500 stands for zero in the data rows.
Two rows play each game, the first against the second. How much does the first row win by? 10 is about a draw, 20 a big win and 0 a big loss. Wins can go round in a circle: one row can beat a second, the second a third and the third the first. Each row has two weighted sums of its numbers, A and B, taken from their middle values. A row wins by its A times the other's B, less its B times the other's A.
tensor([756, 628, 367, 381, 549, 540, 532, 423, 371, 478, 571, 467, 405, 582, 486, 522, 544, 388])
tensor([541, 565, 576, 397, 563, 533, 543, 538, 411, 416, 488, 480, 503, 489, 459, 590, 469, 458]) ~ 11
tensor([427, 451, 421, 606, 391, 449, 454, 329, 664, 607, 568, 424, 413, 410, 554, 504, 601, 544])
tensor([517, 446, 584, 367, 593, 463, 622, 576, 465, 380, 433, 575, 573, 487, 543, 601, 444, 550]) ~ 10
tensor([492, 447, 606, 350, 480, 439, 650, 541, 481, 431, 343, 535, 577, 422, 448, 555, 352, 542])
tensor([529, 677, 528, 433, 622, 659, 630, 414, 439, 429, 589, 551, 508, 527, 469, 550, 568, 372]) ~ 10
tensor([710, 602, 479, 436, 541, 696, 522, 439, 645, 584, 550, 524, 290, 450, 462, 377, 646, 608])
tensor([707, 590, 554, 364, 752, 384, 661, 713, 430, 435, 343, 712, 680, 550, 638, 582, 406, 515]) ~ 14
tensor([621, 399, 343, 362, 274, 372, 525, 474, 615, 429, 413, 336, 412, 464, 554, 460, 456, 553])
tensor([700, 568, 589, 510, 752, 507, 535, 833, 319, 558, 236, 581, 680, 700, 555, 536, 564, 346]) ~ 10
tensor([462, 493, 466, 376, 499, 433, 580, 585, 416, 466, 343, 625, 541, 552, 465, 557, 408, 436])
tensor([685, 594, 666, 392, 709, 534, 666, 666, 413, 409, 457, 609, 699, 498, 574, 595, 379, 468]) ~ 11
tensor([462, 484, 502, 415, 404, 471, 617, 440, 586, 405, 488, 495, 445, 465, 563, 481, 424, 527])
tensor([614, 676, 398, 424, 597, 608, 487, 486, 348, 593, 555, 391, 459, 587, 469, 393, 609, 393]) ~ 13
tensor([265, 447, 410, 720, 323, 498, 296, 401, 651, 633, 670, 462, 458, 628, 534, 436, 527, 637])
tensor([583, 585, 554, 347, 713, 407, 628, 705, 434, 413, 452, 704, 691, 586, 589, 492, 347, 362]) ~ 15
tensor([348, 476, 546, 479, 458, 473, 572, 438, 484, 464, 466, 518, 556, 456, 492, 464, 438, 499])
tensor([480, 455, 409, 625, 463, 434, 233, 529, 339, 702, 214, 538, 541, 755, 546, 604, 426, 607]) ~ 2
tensor([535, 470, 413, 475, 414, 520, 450, 335, 611, 466, 450, 508, 329, 283, 422, 413, 536, 611])
tensor([540, 642, 600, 476, 716, 714, 500, 587, 420, 584, 685, 597, 646, 550, 576, 478, 485, 419]) ~ 11
tensor([714, 527, 397, 339, 355, 450, 569, 305, 620, 471, 447, 354, 442, 378, 580, 408, 487, 462])
tensor([634, 517, 659, 464, 756, 630, 435, 717, 405, 541, 611, 549, 727, 632, 458, 647, 444, 459]) ~ 13
tensor([386, 455, 557, 486, 405, 544, 467, 385, 518, 408, 553, 413, 504, 298, 472, 554, 581, 472])
tensor([589, 349, 388, 449, 413, 473, 384, 453, 498, 451, 407, 439, 395, 534, 445, 438, 467, 419]) ~ 13
tensor([302, 555, 427, 689, 357, 446, 460, 373, 691, 549, 701, 523, 455, 389, 394, 514, 655, 646])
tensor([387, 314, 446, 536, 405, 459, 476, 531, 489, 456, 357, 366, 490, 455, 553, 388, 454, 505]) ~ 15
tensor([454, 465, 482, 466, 384, 366, 474, 505, 518, 436, 284, 353, 431, 437, 513, 436, 422, 474])
tensor([506, 499, 578, 451, 686, 564, 594, 600, 399, 538, 491, 596, 644, 588, 529, 528, 484, 369]) ~ 12
tensor([524, 399, 502, 524, 408, 509, 519, 336, 648, 421, 514, 385, 329, 332, 518, 386, 563, 679])
tensor([439, 594, 257, 468, 500, 598, 391, 560, 426, 574, 490, 514, 430, 536, 489, 391, 464, 575]) ~ 8
tensor([477, 308, 447, 421, 475, 401, 504, 722, 290, 704, 601, 449, 506, 743, 598, 604, 713, 548])
tensor([341, 430, 572, 462, 509, 438, 542, 511, 472, 467, 492, 442, 546, 465, 435, 405, 442, 519]) ~ 12
tensor([501, 518, 369, 546, 368, 526, 509, 475, 494, 549, 378, 457, 450, 450, 449, 400, 429, 614])
tensor([493, 572, 494, 351, 596, 486, 554, 519, 482, 555, 424, 586, 575, 473, 477, 480, 372, 457]) ~ 10
tensor([341, 606, 560, 798, 369, 475, 372, 339, 715, 523, 840, 511, 541, 494, 453, 614, 706, 676])
tensor([549, 660, 584, 378, 562, 616, 632, 453, 428, 376, 483, 589, 513, 551, 559, 558, 506, 405]) ~ 3
tensor([454, 397, 532, 636, 373, 500, 441, 319, 662, 533, 569, 464, 384, 357, 494, 437, 592, 585])
tensor([539, 367, 499, 436, 502, 497, 450, 557, 457, 420, 372, 510, 466, 537, 368, 486, 392, 356]) ~ 10
tensor([477, 397, 365, 653, 452, 515, 281, 401, 495, 601, 460, 515, 344, 687, 521, 416, 465, 700])
tensor([561, 536, 571, 315, 583, 560, 565, 574, 438, 412, 373, 591, 643, 389, 593, 589, 397, 529]) ~ 1
tensor([268, 347, 415, 637, 374, 529, 459, 433, 576, 504, 556, 490, 481, 455, 518, 491, 543, 583])
tensor([518, 412, 530, 376, 477, 500, 591, 418, 558, 474, 517, 496, 441, 477, 547, 477, 380, 458]) ~ 13
tensor([641, 546, 614, 531, 666, 482, 633, 559, 482, 429, 500, 524, 649, 385, 491, 486, 448, 573])
tensor([430, 478, 518, 478, 378, 498, 562, 411, 558, 423, 555, 553, 489, 261, 642, 549, 547, 485]) ~ 13
tensor([518, 490, 636, 379, 497, 467, 552, 585, 522, 380, 505, 448, 632, 429, 576, 550, 435, 537])
tensor([493, 370, 415, 455, 452, 446, 467, 566, 439, 514, 470, 471, 483, 642, 442, 487, 385, 499]) ~ 14
tensor([399, 305, 382, 490, 433, 542, 525, 483, 508, 469, 406, 478, 422, 492, 393, 516, 466, 413])
tensor([457, 479, 517, 394, 498, 494, 551, 540, 473, 508, 378, 528, 512, 468, 481, 590, 373, 414]) ~ 10
tensor([528, 519, 579, 406, 581, 582, 594, 468, 454, 447, 516, 501, 521, 550, 441, 507, 516, 408])
tensor([352, 359, 537, 615, 408, 497, 499, 444, 503, 558, 441, 517, 477, 455, 523, 448, 438, 434]) ~ 8
tensor([428, 414, 625, 563, 488, 409, 603, 533, 561, 417, 671, 441, 579, 349, 611, 658, 620, 574])
tensor([395, 508, 498, 635, 418, 477, 458, 432, 592, 578, 565, 514, 471, 405, 444, 450, 605, 391]) ~ 3
tensor([528, 525, 446, 366, 491, 575, 485, 424, 473, 482, 496, 442, 454, 484, 526, 526, 483, 306])
tensor([561, 496, 306, 448, 607, 687, 357, 600, 328, 574, 608, 486, 512, 637, 437, 437, 685, 449]) ~ 10
tensor([533, 399, 417, 499, 385, 327, 587, 433, 613, 446, 378, 498, 361, 481, 459, 452, 404, 616])
tensor([525, 683, 608, 312, 666, 567, 650, 533, 373, 410, 507, 625, 586, 497, 559, 594, 467, 383]) ~ 13
tensor([423, 503, 387, 401, 455, 656, 501, 432, 407, 478, 407, 468, 437, 519, 531, 482, 443, 460])
tensor([404, 425, 471, 421, 489, 408, 611, 509, 547, 478, 402, 517, 497, 457, 418, 462, 413, 412]) ~ 11
tensor([529, 627, 461, 299, 631, 461, 740, 613, 470, 452, 408, 713, 567, 594, 560, 423, 377, 482])
tensor([476, 552, 590, 318, 557, 510, 546, 605, 436, 483, 449, 510, 627, 439, 511, 535, 373, 617]) ~ 5
tensor([390, 378, 538, 459, 403, 544, 539, 507, 488, 417, 362, 505, 498, 401, 489, 515, 477, 395])
tensor([476, 511, 575, 413, 613, 492, 475, 579, 412, 415, 482, 471, 625, 614, 392, 537, 420, 498]) ~ 10
tensor([438, 429, 407, 481, 348, 462, 521, 358, 582, 431, 501, 503, 380, 417, 497, 429, 471, 466])
tensor([687, 504, 564, 593, 440, 597, 288, 402, 703, 572, 545, 456, 274, 416, 369, 243, 584, 703]) ~ 11
tensor([478, 518, 372, 462, 539, 556, 361, 581, 417, 588, 587, 594, 541, 685, 430, 548, 566, 414])
tensor([487, 394, 445, 354, 424, 509, 499, 550, 444, 526, 326, 372, 479, 528, 367, 501, 432, 524]) ~ 10
tensor([489, 372, 371, 506, 376, 413, 454, 336, 566, 426, 526, 365, 386, 342, 573, 431, 538, 524])
tensor([383, 525, 468, 405, 458, 515, 476, 487, 437, 515, 435, 494, 538, 496, 560, 583, 418, 451]) ~ 11
tensor([416, 493, 509, 405, 411, 516, 456, 438, 544, 466, 371, 398, 345, 420, 488, 467, 483, 458])
tensor([675, 469, 616, 688, 310, 542, 317, 316, 768, 662, 519, 515, 266, 376, 362, 351, 632, 722]) ~ 13
tensor([512, 545, 439, 410, 564, 607, 475, 494, 400, 561, 507, 591, 526, 596, 578, 563, 396, 371])
tensor([579, 587, 578, 366, 703, 555, 644, 665, 400, 387, 378, 734, 678, 516, 556, 624, 367, 485]) ~ 10
tensor([807, 591, 627, 351, 870, 459, 771, 797, 462, 448, 532, 805, 818, 469, 680, 709, 329, 590])
tensor([585, 405, 345, 481, 609, 544, 403, 696, 318, 593, 424, 549, 602, 632, 461, 587, 626, 425]) ~ 8
tensor([529, 575, 341, 328, 418, 595, 577, 402, 489, 491, 379, 425, 415, 515, 399, 559, 462, 477])
tensor([412, 381, 584, 467, 397, 543, 530, 412, 519, 396, 401, 458, 471, 366, 539, 502, 424, 491]) ~ 11
tensor([654, 623, 307, 409, 513, 603, 417, 419, 442, 591, 462, 439, 369, 575, 433, 427, 468, 459])
tensor([449, 507, 660, 473, 409, 470, 577, 326, 554, 550, 550, 501, 542, 291, 668, 528, 629, 465]) ~ 12
tensor([486, 492, 573, 427, 425, 475, 618, 479, 573, 317, 440, 454, 464, 353, 584, 438, 393, 442])
tensor([538, 657, 526, 405, 569, 591, 534, 553, 321, 435, 541, 554, 562, 572, 511, 440, 458, 356]) ~ 9
tensor([266, 430, 398, 645, 384, 528, 436, 462, 481, 549, 451, 459, 452, 475, 560, 447, 431, 583])
tensor([640, 546, 348, 419, 278, 339, 526, 313, 636, 503, 427, 409, 438, 438, 523, 476, 462, 577]) ~ 6
tensor([516, 506, 425, 436, 497, 515, 500, 581, 359, 444, 460, 465, 479, 626, 393, 536, 398, 367])
tensor([378, 403, 424, 578, 338, 516, 589, 333, 641, 452, 524, 443, 426, 203, 578, 404, 629, 561]) ~ 9
tensor([613, 496, 513, 407, 472, 438, 561, 423, 524, 370, 349, 519, 442, 473, 597, 422, 454, 419])
tensor([594, 409, 389, 425, 325, 458, 626, 362, 565, 420, 474, 373, 412, 401, 556, 387, 482, 481]) ~ 12
tensor([593, 598, 564, 359, 623, 527, 557, 655, 391, 419, 410, 617, 628, 479, 533, 553, 321, 615])
tensor([627, 594, 503, 412, 576, 584, 634, 459, 413, 454, 532, 597, 460, 598, 470, 587, 471, 299]) ~ 12
tensor([422, 403, 559, 417, 454, 390, 632, 525, 585, 449, 424, 463, 490, 466, 579, 478, 371, 561])
tensor([545, 491, 339, 520, 431, 474, 528, 480, 461, 417, 497, 320, 371, 522, 476, 483, 520, 492]) ~ 3
tensor([491, 472, 488, 420, 625, 612, 467, 629, 338, 510, 532, 475, 561, 712, 421, 516, 521, 381])
tensor([544, 659, 506, 430, 718, 567, 699, 620, 328, 451, 472, 647, 620, 640, 566, 514, 523, 323]) ~ 16
tensor([417, 370, 440, 491, 416, 402, 565, 477, 507, 476, 456, 383, 433, 370, 575, 508, 415, 531])
tensor([549, 502, 480, 567, 411, 507, 377, 373, 607, 420, 429, 473, 333, 447, 451, 322, 493, 644]) ~ 13
tensor([472, 468, 594, 408, 557, 442, 590, 555, 466, 416, 529, 607, 589, 497, 438, 477, 377, 553])
tensor([546, 619, 617, 678, 561, 297, 488, 574, 498, 454, 642, 542, 638, 522, 497, 585, 538, 561]) ~ 15
tensor([632, 602, 740, 352, 698, 508, 560, 721, 497, 403, 389, 776, 762, 534, 627, 779, 321, 496])
tensor([608, 777, 802, 854, 316, 512, 305, 300, 999, 715, 722, 649, 162, 411, 364, 336, 767, 946]) ~ 17
tensor([482, 505, 565, 586, 509, 435, 596, 496, 541, 522, 593, 388, 600, 397, 496, 527, 582, 671])
tensor([434, 508, 493, 399, 508, 433, 633, 534, 466, 497, 391, 672, 533, 463, 459, 570, 428, 469]) ~ 4
tensor([601, 588, 496, 386, 679, 528, 679, 627, 336, 443, 488, 634, 639, 584, 637, 571, 500, 347])
tensor([519, 455, 421, 429, 516, 397, 636, 548, 444, 383, 360, 564, 489, 666, 498, 532, 479, 331]) ~ 7
tensor([586, 563, 415, 449, 615, 551, 536, 593, 305, 699, 703, 479, 556, 754, 426, 587, 695, 404])
tensor([452, 541, 487, 363, 381, 565, 518, 486, 513, 430, 384, 477, 430, 390, 581, 543, 473, 566]) ~ 7
tensor([536, 521, 511, 436, 395, 502, 544, 407, 615, 458, 405, 476, 408, 399, 537, 364, 467, 557])
tensor([818, 580, 473, 429, 710, 547, 480, 755, 388, 518, 555, 601, 730, 631, 498, 571, 572, 281]) ~ 9
tensor([420, 470, 295, 541, 491, 514, 422, 452, 439, 557, 464, 477, 404, 548, 515, 477, 534, 631])
tensor([641, 532, 433, 538, 328, 398, 393, 249, 671, 582, 384, 430, 324, 411, 443, 401, 501, 631]) ~ 10
tensor([470, 478, 535, 486, 526, 491, 562, 483, 440, 460, 530, 565, 587, 387, 498, 576, 442, 522])
tensor([358, 462, 490, 581, 493, 364, 535, 438, 477, 512, 581, 457, 595, 472, 382, 533, 500, 491]) ~ 7
tensor([487, 429, 626, 460, 506, 580, 516, 419, 458, 432, 445, 462, 509, 371, 570, 508, 433, 516])
tensor([335, 521, 469, 670, 463, 326, 577, 498, 701, 509, 698, 495, 492, 272, 517, 541, 625, 580]) ~ 9
tensor([296, 369, 511, 521, 368, 486, 565, 436, 553, 591, 489, 427, 471, 425, 494, 502, 424, 517])
tensor([548, 366, 447, 445, 424, 582, 512, 441, 486, 459, 379, 371, 424, 562, 498, 472, 453, 464]) ~ 8
tensor([553, 561, 596, 382, 608, 561, 614, 491, 440, 410, 438, 599, 617, 373, 634, 568, 485, 532])
tensor([748, 569, 869, 860, 470, 669, 156, 409, 933, 625, 612, 592, 196, 455, 364, 313, 695, 759]) ~ 10
tensor([555, 495, 555, 451, 395, 421, 543, 463, 551, 386, 388, 458, 453, 459, 497, 485, 514, 411])
tensor([546, 717, 532, 380, 616, 484, 673, 515, 453, 388, 378, 716, 484, 573, 529, 687, 433, 259]) ~ 8
tensor([582, 531, 619, 549, 645, 464, 493, 575, 398, 487, 519, 487, 664, 494, 553, 526, 432, 508])
tensor([339, 491, 478, 729, 382, 490, 419, 449, 608, 531, 625, 459, 553, 494, 483, 429, 593, 564]) ~ 12
tensor([465, 486, 430, 401, 591, 442, 548, 608, 490, 416, 393, 549, 604, 478, 529, 462, 361, 416])
tensor([532, 494, 391, 467, 418, 482, 471, 398, 579, 549, 462, 347, 408, 434, 487, 293, 552, 574]) ~ 11
tensor([519, 489, 489, 421, 484, 406, 581, 519, 496, 362, 311, 566, 470, 561, 560, 483, 366, 354])
tensor([451, 435, 537, 409, 601, 463, 551, 637, 365, 468, 341, 553, 545, 617, 405, 577, 473, 334]) ~ 13
tensor([331, 492, 451, 579, 420, 370, 539, 435, 593, 487, 636, 444, 496, 385, 531, 528, 594, 566])
tensor([698, 568, 326, 450, 434, 458, 556, 475, 402, 469, 533, 477, 362, 619, 472, 645, 532, 461]) ~ 9
tensor([416, 509, 490, 624, 374, 491, 454, 330, 648, 515, 546, 456, 349, 473, 332, 422, 549, 584])
tensor([635, 661, 389, 434, 653, 593, 387, 543, 390, 584, 629, 415, 392, 627, 385, 388, 540, 427]) ~ 10
tensor([498, 426, 428, 425, 521, 403, 568, 574, 425, 510, 371, 389, 539, 628, 424, 554, 408, 478])
tensor([765, 582, 835, 773, 465, 644, 247, 416, 861, 578, 492, 476, 229, 510, 364, 139, 637, 876]) ~ 4
tensor([554, 457, 527, 420, 602, 489, 609, 614, 375, 441, 385, 529, 585, 618, 437, 524, 371, 335])
tensor([503, 524, 469, 418, 432, 557, 496, 475, 522, 427, 249, 361, 472, 464, 373, 478, 466, 433]) ~ 14
tensor([379, 435, 510, 439, 480, 429, 566, 528, 520, 471, 448, 462, 479, 469, 422, 445, 459, 382])
tensor([495, 577, 535, 410, 657, 565, 550, 637, 355, 526, 564, 600, 601, 576, 490, 510, 583, 306]) ~ 10
tensor([415, 348, 385, 542, 485, 546, 381, 565, 364, 583, 481, 455, 479, 595, 591, 592, 537, 540])
tensor([876, 537, 508, 438, 790, 626, 426, 872, 352, 688, 632, 496, 793, 782, 550, 580, 729, 368]) ~ 12
tensor([396, 422, 613, 658, 424, 464, 442, 422, 564, 430, 610, 511, 539, 314, 589, 659, 604, 627])
tensor([398, 513, 521, 572, 482, 518, 514, 454, 514, 495, 573, 556, 588, 455, 568, 611, 498, 510]) ~ 7
tensor([638, 567, 353, 479, 622, 563, 406, 717, 399, 685, 518, 561, 633, 686, 496, 611, 765, 339])
tensor([448, 469, 461, 498, 540, 368, 520, 502, 461, 569, 450, 442, 538, 538, 522, 465, 404, 585]) ~ 5
tensor([570, 419, 427, 432, 415, 525, 442, 436, 513, 383, 357, 341, 382, 506, 427, 466, 514, 475])
tensor([546, 483, 303, 548, 268, 449, 589, 432, 619, 429, 488, 456, 375, 393, 512, 489, 555, 558]) ~ 4
tensor([569, 448, 488, 473, 500, 605, 393, 427, 574, 505, 463, 416, 302, 425, 383, 325, 616, 567])
tensor([575, 633, 374, 410, 605, 546, 574, 514, 383, 386, 542, 538, 510, 597, 531, 474, 520, 294]) ~ 10
tensor([366, 458, 507, 546, 330, 497, 551, 413, 601, 571, 531, 439, 444, 317, 481, 551, 599, 460])
tensor([376, 343, 422, 597, 413, 395, 498, 435, 626, 513, 586, 411, 497, 375, 478, 393, 542, 567]) ~ 12
tensor([655, 599, 402, 517, 357, 401, 479, 366, 669, 620, 474, 538, 327, 417, 468, 401, 476, 617])
tensor([441, 495, 403, 478, 610, 625, 326, 615, 353, 652, 701, 467, 513, 652, 477, 631, 690, 450]) ~ 10
tensor([766, 723, 943, 826, 771, 355, 510, 661, 535, 481, 901, 711, 927, 748, 678, 755, 592, 807])
tensor([211, 497, 409, 812, 366, 497, 274, 310, 641, 601, 643, 643, 485, 506, 572, 535, 576, 586]) ~ 12
tensor([366, 364, 495, 509, 410, 452, 445, 455, 460, 497, 368, 474, 418, 486, 398, 344, 455, 512])
tensor([460, 443, 530, 344, 490, 392, 601, 510, 507, 486, 376, 529, 480, 536, 416, 432, 420, 443]) ~ 12
tensor([450, 555, 505, 401, 564, 552, 502, 542, 391, 556, 524, 580, 527, 601, 477, 646, 473, 342])
tensor([462, 612, 543, 425, 529, 483, 470, 620, 412, 439, 443, 469, 479, 567, 355, 585, 491, 327]) ~ 12
tensor([550, 378, 470, 444, 307, 439, 526, 411, 539, 466, 477, 351, 398, 418, 581, 475, 477, 493])
tensor([517, 471, 349, 475, 425, 504, 443, 287, 536, 539, 389, 450, 381, 351, 516, 417, 541, 556]) ~ 10
tensor([482, 444, 453, 503, 363, 427, 536, 368, 663, 518, 573, 377, 409, 300, 641, 528, 520, 509])
tensor([475, 523, 504, 399, 493, 499, 551, 391, 415, 553, 394, 481, 483, 459, 405, 516, 432, 364]) ~ 3
tensor([457, 441, 492, 539, 701, 527, 427, 633, 404, 527, 610, 449, 598, 642, 396, 545, 583, 298])
tensor([489, 339, 409, 511, 381, 497, 438, 428, 510, 527, 448, 467, 412, 426, 468, 447, 422, 509]) ~ 11
tensor([552, 368, 510, 560, 412, 450, 500, 282, 641, 516, 465, 472, 351, 309, 496, 344, 509, 560])
tensor([483, 438, 577, 430, 509, 507, 577, 524, 457, 459, 322, 547, 502, 519, 512, 551, 400, 439]) ~ 8
tensor([470, 482, 513, 374, 418, 552, 608, 494, 559, 360, 434, 494, 463, 482, 631, 455, 463, 419])
tensor([530, 517, 470, 644, 486, 528, 235, 589, 337, 553, 289, 572, 576, 740, 601, 526, 441, 563]) ~ 12
tensor([283, 406, 492, 520, 333, 365, 425, 376, 558, 394, 514, 440, 495, 353, 565, 504, 571, 504])
tensor([615, 537, 351, 450, 600, 603, 372, 553, 377, 565, 655, 476, 445, 560, 493, 456, 533, 378]) ~ 14
tensor([577, 614, 604, 377, 571, 593, 621, 557, 346, 489, 539, 618, 597, 502, 502, 526, 418, 386])
tensor([444, 352, 494, 518, 439, 454, 498, 550, 476, 513, 255, 359, 466, 464, 453, 528, 416, 509]) ~ 9
tensor([534, 464, 490, 471, 336, 425, 545, 423, 609, 468, 373, 279, 404, 422, 591, 336, 447, 476])
tensor([347, 323, 505, 463, 406, 459, 619, 449, 512, 406, 411, 362, 510, 365, 648, 477, 484, 410]) ~ 10
tensor([524, 582, 582, 377, 661, 455, 519, 651, 422, 538, 364, 559, 651, 562, 607, 532, 398, 418])
tensor([663, 548, 658, 415, 722, 527, 670, 539, 425, 441, 582, 650, 696, 544, 628, 536, 421, 492]) ~ 14
tensor([426, 467, 481, 463, 451, 395, 600, 475, 556, 440, 533, 485, 460, 380, 535, 523, 522, 527])
tensor([370, 353, 412, 510, 379, 523, 519, 398, 508, 484, 498, 483, 504, 444, 404, 330, 484, 507]) ~ 7
tensor([391, 445, 535, 579, 467, 422, 480, 449, 589, 511, 621, 454, 525, 390, 589, 533, 497, 553])
tensor([464, 521, 653, 448, 623, 524, 614, 614, 439, 457, 462, 648, 571, 552, 483, 494, 464, 373]) ~ 9
tensor([305, 502, 550, 602, 415, 448, 520, 393, 629, 467, 652, 449, 517, 432, 429, 427, 516, 577])
tensor([455, 561, 685, 706, 537, 386, 550, 534, 559, 545, 642, 510, 653, 376, 590, 618, 467, 574]) ~ 10
tensor([409, 513, 468, 599, 332, 515, 412, 295, 649, 598, 696, 376, 370, 411, 529, 446, 660, 585])
tensor([509, 472, 458, 362, 559, 468, 583, 543, 379, 433, 411, 559, 563, 509, 446, 511, 384, 455]) ~ 9
tensor([486, 409, 352, 415, 400, 446, 510, 552, 450, 324, 378, 340, 395, 508, 470, 400, 469, 444])
tensor([530, 543, 468, 415, 474, 519, 632, 438, 529, 359, 374, 418, 447, 544, 519, 366, 427, 331]) ~ 12
tensor([285, 492, 391, 631, 384, 475, 404, 364, 507, 519, 508, 650, 467, 462, 532, 444, 516, 574])
tensor([527, 579, 303, 395, 569, 564, 576, 531, 377, 525, 534, 454, 527, 520, 508, 500, 458, 284]) ~ 13
tensor([327, 560, 575, 861, 409, 494, 371, 482, 607, 587, 827, 555, 618, 681, 508, 556, 566, 714])
tensor([375, 411, 490, 543, 419, 427, 573, 427, 558, 474, 562, 355, 482, 308, 578, 417, 574, 609]) ~ 10
tensor([533, 495, 348, 482, 527, 493, 434, 388, 488, 508, 390, 428, 380, 487, 379, 415, 556, 496])
tensor([445, 427, 467, 404, 374, 412, 527, 393, 601, 525, 414, 395, 369, 463, 469, 400, 387, 496]) ~ 11
tensor([531, 473, 454, 413, 370, 475, 572, 470, 544, 410, 388, 418, 423, 476, 638, 495, 469, 474])
tensor([413, 401, 484, 541, 351, 448, 459, 318, 551, 537, 574, 515, 342, 305, 628, 532, 552, 524]) ~ 11
tensor([495, 461, 493, 426, 553, 589, 517, 552, 415, 500, 460, 459, 537, 590, 374, 492, 419, 377])
tensor([490, 431, 511, 397, 574, 419, 554, 623, 397, 480, 323, 537, 527, 516, 472, 430, 392, 391]) ~ 9
tensor([535, 578, 572, 488, 521, 439, 356, 642, 368, 484, 328, 487, 618, 628, 549, 549, 341, 489])
tensor([522, 488, 356, 534, 447, 513, 434, 569, 353, 538, 263, 347, 514, 718, 510, 545, 515, 389]) ~ 11
tensor([664, 653, 918, 882, 401, 553, 365, 263, 999, 711, 599, 641, 231, 408, 423, 324, 807, 829])
tensor([418, 359, 379, 535, 365, 506, 553, 287, 603, 486, 576, 396, 391, 280, 556, 478, 590, 437]) ~ 15
tensor([399, 535, 669, 572, 508, 496, 640, 494, 580, 484, 557, 510, 576, 376, 466, 628, 577, 679])
tensor([539, 510, 542, 584, 362, 497, 433, 328, 659, 492, 540, 471, 347, 324, 477, 438, 662, 630]) ~ 12
